Every row has a hidden score. In each pair, how much higher is the second row's than the first's? 10 means about the same, 20 much higher and 0 much lower. The score is a weighted sum of the row's numbers plus the product of two more (or one squared), each taken from its middle value.
tensor([-0.19, -0.13,  0.25,  0.50,  1.02,  1.23,  0.95,  1.06,  1.34,  0.94])
tensor([0.54, 0.56, 0.16, 0.29, 0.40, 0.69, 0.72, 0.96, 0.98, 1.01]): 9
tensor([-0.51, -1.42, -1.92, -2.00, -1.68, -1.43, -1.30, -1.06, -1.26, -1.32])
tensor([ 1.29,  1.18,  0.85,  0.10, -0.46, -0.72, -0.72, -0.64, -0.21,  0.19]): 7
tensor([-0.57, -0.54,  0.21,  0.58,  1.13,  1.16,  1.10,  1.18,  1.00,  0.86])
tensor([-0.50, -0.65, -0.40,  0.36,  0.56,  0.61,  0.79,  0.59,  0.54,  0.31]): 10
tensor([ 1.61,  1.97,  2.07,  2.05,  1.59,  1.22,  0.47, -0.17, -0.74, -1.38])
tensor([ 1.40,  1.58,  1.54,  0.91,  0.30, -0.01, -0.75, -0.74, -0.54, -0.22]): 8
tensor([ 1.27,  1.49,  1.58,  0.86, -0.05, -1.00, -1.41, -1.63, -1.24, -1.03])
tensor([0.77, 0.37, 0.21, 0.08, 0.35, 0.21, 0.66, 0.89, 0.84, 0.79]): 4
tensor([-0.60, -0.65, -0.40,  0.49,  0.69,  0.96,  0.93,  0.73,  0.86,  0.82])
tensor([-2.08, -1.86, -1.41, -0.75, -0.49, -0.24, -0.49, -0.79, -1.45, -2.02]): 16
tensor([-1.14, -0.55,  0.18,  0.69,  0.87,  0.90,  0.79,  0.88,  0.39,  0.46])
tensor([ 0.44,  0.04, -0.64, -1.30, -1.17, -0.48, -0.10,  0.47,  0.40,  0.68]): 16
tensor([ 1.02,  0.90,  0.39, -0.17, -0.49, -0.23, -0.10,  0.31,  0.24,  0.77])
tensor([-0.06, -0.63, -1.38, -1.34, -1.09, -0.45, -0.24, -0.02, -0.05, -0.06]): 11
tensor([-0.37, -0.33,  0.08,  0.61,  1.18,  1.23,  1.16,  1.21,  1.28,  1.15])
tensor([-0.21, -0.51, -0.41,  0.11,  0.50,  0.96,  1.06,  0.93,  0.83,  0.88]): 13
tensor([ 0.58,  0.44,  0.04, -0.61, -0.73, -0.30, -0.08,  0.34,  0.60,  0.49])
tensor([ 0.81,  0.84,  0.22, -0.68, -1.73, -1.97, -1.62, -1.22, -0.70, -0.39]): 12
tensor([-0.48, -0.20,  0.23,  0.87,  0.88,  1.19,  1.17,  1.26,  1.25,  0.98])
tensor([-0.81, -0.72, -0.06,  0.69,  0.79,  0.84,  0.84,  0.82,  0.69,  0.75]): 10
tensor([-0.95, -0.45,  0.22,  0.53,  0.91,  1.13,  1.11,  0.84,  0.60,  0.77])
tensor([ 1.30,  1.24,  1.02,  0.07, -0.92, -1.70, -1.74, -1.17, -0.93, -0.22]): 12
tensor([ 0.69,  0.41,  0.05, -0.37, -0.43, -0.05,  0.23,  0.31,  0.36,  0.41])
tensor([-1.02,  0.04,  0.57,  1.13,  0.99,  1.06,  0.43,  0.19, -0.17, -0.76]): 9
tensor([ 0.82,  0.64,  0.00, -1.10, -2.32, -2.69, -2.56, -2.47, -2.17, -1.51])
tensor([ 1.12,  1.31,  0.63, -0.16, -1.43, -2.24, -2.67, -2.58, -1.80, -0.99]): 10
tensor([ 0.57,  0.34, -0.16, -0.77, -0.81, -0.59, -0.07,  0.30,  0.33,  0.52])
tensor([-0.66, -0.59, -0.57, -0.21,  0.39,  0.66,  0.59,  0.50,  0.71,  0.46]): 7
tensor([-1.23, -0.92, -0.02,  0.51,  0.83,  0.75,  0.70,  0.41,  0.32, -0.10])
tensor([-1.34, -0.64,  0.13,  0.83,  1.13,  0.98,  1.01,  0.62,  0.39,  0.49]): 6
tensor([ 1.41,  1.37,  1.17,  0.68, -0.31, -0.62, -0.87, -0.97, -0.52, -0.05])
tensor([-1.57, -1.77, -1.76, -1.28, -0.66, -0.45, -0.68, -0.85, -0.82, -1.39]): 14
tensor([ 0.97,  1.39,  1.02,  0.02, -0.83, -1.53, -1.96, -2.14, -1.40, -0.92])
tensor([-0.16, -0.18, -0.36, -0.26,  0.40,  0.45,  0.65,  0.61,  0.74,  0.53]): 3
tensor([ 0.80,  0.67,  0.38, -0.07, -0.29,  0.04,  0.31,  0.54,  0.72,  0.85])
tensor([ 1.30,  1.13,  0.84,  0.34, -0.78, -1.27, -1.32, -1.15, -0.34, -0.03]): 12
tensor([-0.29, -0.51, -0.06,  0.57,  0.56,  1.02,  1.18,  0.87,  1.12,  1.21])
tensor([ 1.17,  1.37,  1.23,  0.48, -0.44, -0.86, -1.43, -1.15, -0.83, -0.03]): 10
tensor([ 0.41, -0.04, -0.93, -1.55, -0.83, -0.36,  0.09,  0.58,  0.32,  0.57])
tensor([-0.43, -0.67, -0.44,  0.15,  0.53,  0.75,  0.97,  1.28,  1.10,  0.89]): 2
tensor([ 0.92,  0.63,  0.24, -0.35, -0.98, -0.98, -0.76, -0.50,  0.01,  0.03])
tensor([ 0.37, -0.03, -0.40, -0.56, -0.25,  0.05,  0.34,  0.50,  0.51,  0.67]): 10
tensor([-1.53, -0.35,  0.42,  0.80,  0.85,  0.63,  0.29,  0.20, -0.41, -0.92])
tensor([-0.57, -0.87, -0.76, -0.05,  0.46,  0.55,  0.79,  0.91,  0.85,  0.62]): 5
tensor([-0.19, -0.38, -0.47,  0.06,  0.60,  0.56,  0.61,  0.62,  0.56,  0.48])
tensor([-0.41, -1.42, -1.65, -1.19, -0.48, -0.22,  0.01,  0.19,  0.27,  0.34]): 12
tensor([-2.06, -2.18, -1.61, -0.85, -0.24,  0.09,  0.17, -0.38, -0.28, -0.79])
tensor([-0.52, -0.81, -0.66, -0.35, -0.11, -0.11,  0.15,  0.15, -0.07,  0.21]): 7
tensor([ 1.28,  1.54,  1.37,  1.04,  0.30, -0.44, -0.95, -0.99, -0.82, -0.37])
tensor([ 0.58,  0.12, -0.34, -0.31, -0.17,  0.14,  0.16,  0.47,  0.62,  0.72]): 9
tensor([ 1.30,  1.46,  1.40,  0.85, -0.21, -1.18, -2.27, -2.67, -2.57, -2.18])
tensor([ 0.20, -0.03, -0.27, -0.16,  0.40,  0.93,  0.95,  0.83,  0.90,  1.00]): 5
tensor([-0.23, -0.29, -0.13,  0.36,  0.79,  1.06,  1.00,  1.07,  1.07,  0.92])
tensor([1.82, 2.03, 2.20, 2.08, 1.66, 1.68, 1.14, 0.73, 0.31, 0.12]): 13
tensor([-1.62, -0.72,  0.21,  0.68,  0.54,  0.59,  0.44,  0.05, -0.37, -0.91])
tensor([-0.32, -0.43, -0.12,  0.18,  0.71,  0.94,  0.86,  0.84,  0.84,  0.78]): 5
tensor([ 0.98,  1.15,  0.20, -0.39, -1.38, -1.43, -0.87, -0.27, -0.06,  0.79])
tensor([ 0.57,  0.41,  0.15, -0.27,  0.18,  0.42,  0.67,  0.77,  0.95,  0.78]): 11
tensor([-1.08, -1.58, -1.20, -0.63, -0.09,  0.33,  0.07,  0.31,  0.28, -0.09])
tensor([-1.06, -1.35, -1.09, -0.75, -0.39, -0.10, -0.14, -0.49, -1.03, -1.38]): 14
tensor([0.44, 0.40, 0.18, 0.22, 0.40, 0.61, 0.76, 0.60, 0.87, 0.80])
tensor([-0.67, -0.98, -0.72, -0.36,  0.18,  0.34,  0.86,  0.78,  0.69,  0.75]): 12
tensor([ 0.07, -0.26, -0.65, -1.01, -1.10, -0.58, -0.19, -0.12, -0.11, -0.16])
tensor([ 1.07,  1.24,  1.13,  0.47, -0.62, -1.64, -1.87, -1.25, -0.93, -0.27]): 9
tensor([-0.81,  0.53,  1.21,  1.45,  1.55,  1.60,  1.43,  1.07,  1.08,  0.84])
tensor([-0.40, -0.18,  0.22,  0.82,  1.14,  1.29,  1.21,  1.09,  0.94,  0.90]): 8
tensor([-2.00, -1.05,  0.23,  0.57,  0.82,  0.83,  0.41,  0.70,  0.51, -0.18])
tensor([-0.30, -0.95, -0.90, -0.51, -0.21,  0.19,  0.34,  0.34,  0.56,  0.36]): 3
tensor([ 0.11, -0.16,  0.25,  0.34,  0.75,  1.00,  1.36,  1.08,  0.99,  1.02])
tensor([-0.17, -0.39, -0.27,  0.20,  0.55,  0.78,  0.78,  0.98,  0.87,  0.96]): 6
tensor([ 0.03, -0.51, -0.19,  0.48,  0.80,  0.87,  0.69,  0.59,  0.91,  0.69])
tensor([ 0.75,  0.49,  0.08, -0.25, -0.18,  0.05,  0.52,  0.37,  0.64,  0.64]): 14
tensor([-0.58, -1.50, -2.22, -1.93, -1.31, -1.04, -0.88, -0.88, -0.79, -1.02])
tensor([-1.52, -0.79, -0.08,  0.65,  0.96,  0.86,  0.68,  0.64,  0.71,  0.26]): 10
tensor([ 0.84,  0.64, -0.10, -1.04, -2.17, -2.80, -2.55, -2.07, -1.72, -1.24])
tensor([ 0.67,  0.52,  0.44, -0.63, -1.00, -0.90, -0.62, -0.36, -0.10,  0.07]): 9
tensor([ 1.56,  1.78,  1.39,  0.96,  0.07, -0.87, -1.64, -2.05, -1.78, -1.34])
tensor([ 0.74,  0.90,  0.77,  0.20, -0.16,  0.38,  0.35,  0.56,  0.75,  0.95]): 7
tensor([-0.13,  0.04, -0.56, -0.31,  0.08,  0.31,  0.76,  0.72,  1.02,  0.82])
tensor([-0.92, -1.15, -1.17, -0.30, -0.19,  0.15,  0.00, -0.05, -0.23, -0.36]): 11
tensor([-0.89,  0.22,  1.10,  1.44,  1.29,  1.35,  1.17,  1.04,  0.95,  0.36])
tensor([-1.80, -1.34, -0.39,  0.13,  0.24,  0.05, -0.24, -0.37, -1.21, -1.64]): 12
tensor([-0.98, -1.32, -0.88, -0.19,  0.60,  0.57,  0.53,  0.87,  0.77,  0.65])
tensor([ 0.61,  0.50,  0.12, -0.34, -0.42,  0.04,  0.13,  0.32,  0.68,  0.77]): 12
tensor([-0.12, -0.43, -0.10,  0.46,  0.77,  0.89,  1.09,  1.21,  0.97,  1.14])
tensor([ 0.14,  0.11, -0.06,  0.35,  0.52,  0.76,  1.17,  1.25,  1.10,  1.09]): 10
tensor([-2.52, -1.76, -0.92, -0.14, -0.23, -0.04, -0.17, -0.39, -1.09, -1.86])
tensor([ 1.47,  1.25,  0.97,  0.26, -0.69, -1.39, -1.48, -0.99, -0.56,  0.08]): 5
tensor([-0.05, -0.12, -0.09,  0.29,  0.47,  0.94,  0.93,  1.11,  0.99,  1.14])
tensor([-1.15, -0.71, -0.03,  0.80,  1.14,  1.15,  1.02,  0.95,  1.01,  0.66]): 10
tensor([-0.99, -0.78, -0.19,  0.33,  0.38,  0.73,  0.99,  0.52,  0.51,  0.37])
tensor([-0.22, -0.15,  0.04,  0.75,  0.79,  1.29,  1.05,  1.07,  0.80,  0.91]): 8
tensor([-0.50, -0.43,  0.20,  0.94,  1.13,  1.43,  1.22,  1.35,  1.05,  1.27])
tensor([ 0.35,  0.01, -0.03,  0.12,  0.67,  0.70,  1.07,  0.99,  0.70,  1.04]): 16
tensor([ 0.14, -0.63, -1.72, -2.42, -2.18, -2.01, -1.60, -1.41, -1.30, -1.24])
tensor([0.01, 0.04, 0.21, 0.26, 0.72, 0.97, 1.30, 0.87, 1.09, 1.14]): 6
tensor([ 0.90,  0.86,  0.52, -0.04, -0.47, -0.08, -0.05,  0.28,  0.42,  0.44])
tensor([-0.81, -0.07,  0.61,  1.15,  1.25,  1.03,  1.13,  1.00,  0.84,  0.69]): 8
tensor([ 1.16,  1.19,  0.96,  0.09, -0.49, -1.13, -1.27, -0.85, -0.45, -0.06])
tensor([-0.44, -0.51,  0.27,  0.77,  1.02,  1.16,  1.11,  1.22,  1.13,  0.83]): 7
tensor([ 0.66,  0.08, -0.22, -0.84, -0.78, -0.48, -0.05,  0.38,  0.63,  0.87])
tensor([ 1.29,  1.19,  0.68,  0.16, -0.55, -0.84, -0.58, -0.13,  0.06,  0.31]): 8
tensor([-0.20, -0.77, -0.65,  0.02,  0.09,  0.63,  0.48,  0.55,  0.85,  0.82])
tensor([-1.70, -0.92, -0.33,  0.36,  0.31,  0.44,  0.26,  0.22, -0.11, -0.35]): 12
tensor([ 0.94,  1.22,  0.91,  0.45,  0.12, -0.34, -0.28, -0.10,  0.38,  0.55])
tensor([ 0.77,  0.83,  0.20, -0.16, -0.54, -0.39, -0.15,  0.33,  0.54,  0.50]): 9
tensor([-0.73, -0.95, -0.98, -0.40, -0.10,  0.29,  0.24,  0.33,  0.26,  0.12])
tensor([-0.27, -1.07, -1.69, -1.42, -0.37,  0.09,  0.33,  0.52,  0.41,  0.59]): 14
tensor([-0.26, -0.46, -0.37, -0.28,  0.35,  0.71,  0.60,  0.46,  0.56,  0.41])
tensor([ 1.15,  1.08,  1.09,  0.02, -0.89, -2.09, -2.49, -2.27, -2.07, -1.16]): 14
tensor([-0.88, -0.36,  0.65,  1.03,  1.34,  1.33,  1.32,  1.38,  1.25,  1.06])
tensor([-0.30, -1.00, -1.54, -1.25, -0.43,  0.10,  0.30,  0.28,  0.24,  0.20]): 14
tensor([ 0.11, -0.30, -0.39, -0.04,  0.17,  0.39,  0.62,  0.63,  0.75,  0.58])
tensor([-1.98, -2.27, -1.75, -1.24, -0.75, -0.55, -0.88, -1.13, -1.41, -1.80]): 15
tensor([-1.00, -0.18,  0.69,  1.34,  1.38,  1.31,  1.39,  0.94,  0.95,  0.64])
tensor([-1.47, -2.06, -1.93, -1.02, -0.52, -0.23, -0.15, -0.39, -0.55, -1.14]): 12
tensor([ 1.59,  1.56,  1.48,  0.83,  0.08, -0.66, -2.04, -2.66, -2.66, -1.65])
tensor([ 0.84,  0.76,  0.40, -0.91, -1.79, -1.94, -1.27, -0.64, -0.10,  0.03]): 13
tensor([ 1.05,  0.74,  0.29, -0.23, -0.50, -0.47, -0.35,  0.11,  0.32,  0.43])
tensor([-0.92, -1.38, -1.13, -0.39,  0.00,  0.40,  0.51,  0.52,  0.66,  0.38]): 10
tensor([ 0.24, -0.16, -0.15, -0.06,  0.51,  0.75,  0.91,  0.78,  0.95,  0.83])
tensor([-0.22, -0.92, -0.63, -0.23,  0.28,  0.38,  0.25,  0.46,  0.50,  0.42]): 9
tensor([-1.22, -1.35, -0.25,  0.23,  0.51,  0.44,  0.31,  0.28,  0.02, -0.19])
tensor([ 1.39,  1.43,  1.18,  0.54, -0.45, -1.02, -0.87, -0.71, -0.23,  0.02]): 10
tensor([ 1.08,  1.10,  0.80, -0.01, -0.78, -1.28, -1.13, -0.85, -0.55,  0.18])
tensor([ 0.20,  0.12, -0.31, -0.04,  0.15,  0.62,  0.57,  0.99,  0.94,  0.88]): 8
tensor([-1.22, -0.31,  0.44,  0.72,  0.61,  0.45, -0.18, -0.53, -1.51, -2.46])
tensor([ 0.43,  0.48, -0.09, -0.24, -0.29, -0.01,  0.40,  0.40,  0.51,  0.37]): 4
tensor([ 0.10, -0.21, -0.46, -0.20,  0.29,  0.46,  0.71,  0.68,  0.86,  0.68])
tensor([ 0.85,  0.84,  0.66, -0.23, -0.61, -0.67, -0.17, -0.18,  0.07,  0.64]): 13
tensor([ 1.47,  1.81,  1.70,  1.43,  0.95, -0.01, -0.95, -2.04, -2.55, -2.87])
tensor([-0.86, -0.72,  0.08,  0.34,  0.68,  0.92,  0.76,  0.60,  0.58,  0.43]): 5
tensor([-1.02, -0.26,  0.68,  1.14,  1.23,  1.41,  1.17,  1.08,  0.84,  0.62])
tensor([ 0.92,  0.94,  0.20, -0.46, -1.27, -1.87, -1.45, -1.26, -0.85, -0.50]): 13
tensor([-0.95,  0.13,  0.82,  1.57,  1.75,  1.51,  1.47,  1.38,  1.07,  0.77])
tensor([-0.75, -1.75, -1.83, -1.67, -1.10, -0.91, -0.80, -0.93, -1.31, -1.65]): 17
tensor([ 1.00,  0.89,  0.39,  0.05,  0.06, -0.02,  0.25,  0.67,  0.53,  0.90])
tensor([ 1.55,  1.94,  2.14,  1.64,  1.19,  0.55, -0.28, -0.82, -1.45, -1.44]): 12
tensor([ 1.70,  1.91,  2.00,  1.78,  1.54,  1.07,  0.30, -0.61, -1.43, -1.79])
tensor([ 0.89,  0.79,  0.37, -0.93, -1.30, -1.54, -1.28, -0.99, -0.73, -0.36]): 10
tensor([ 1.14,  1.44,  0.79, -0.03, -0.96, -1.72, -1.63, -0.87, -0.51,  0.15])
tensor([ 0.47, -0.22, -1.46, -1.71, -1.78, -1.19, -0.93, -0.50, -0.49, -0.29]): 14
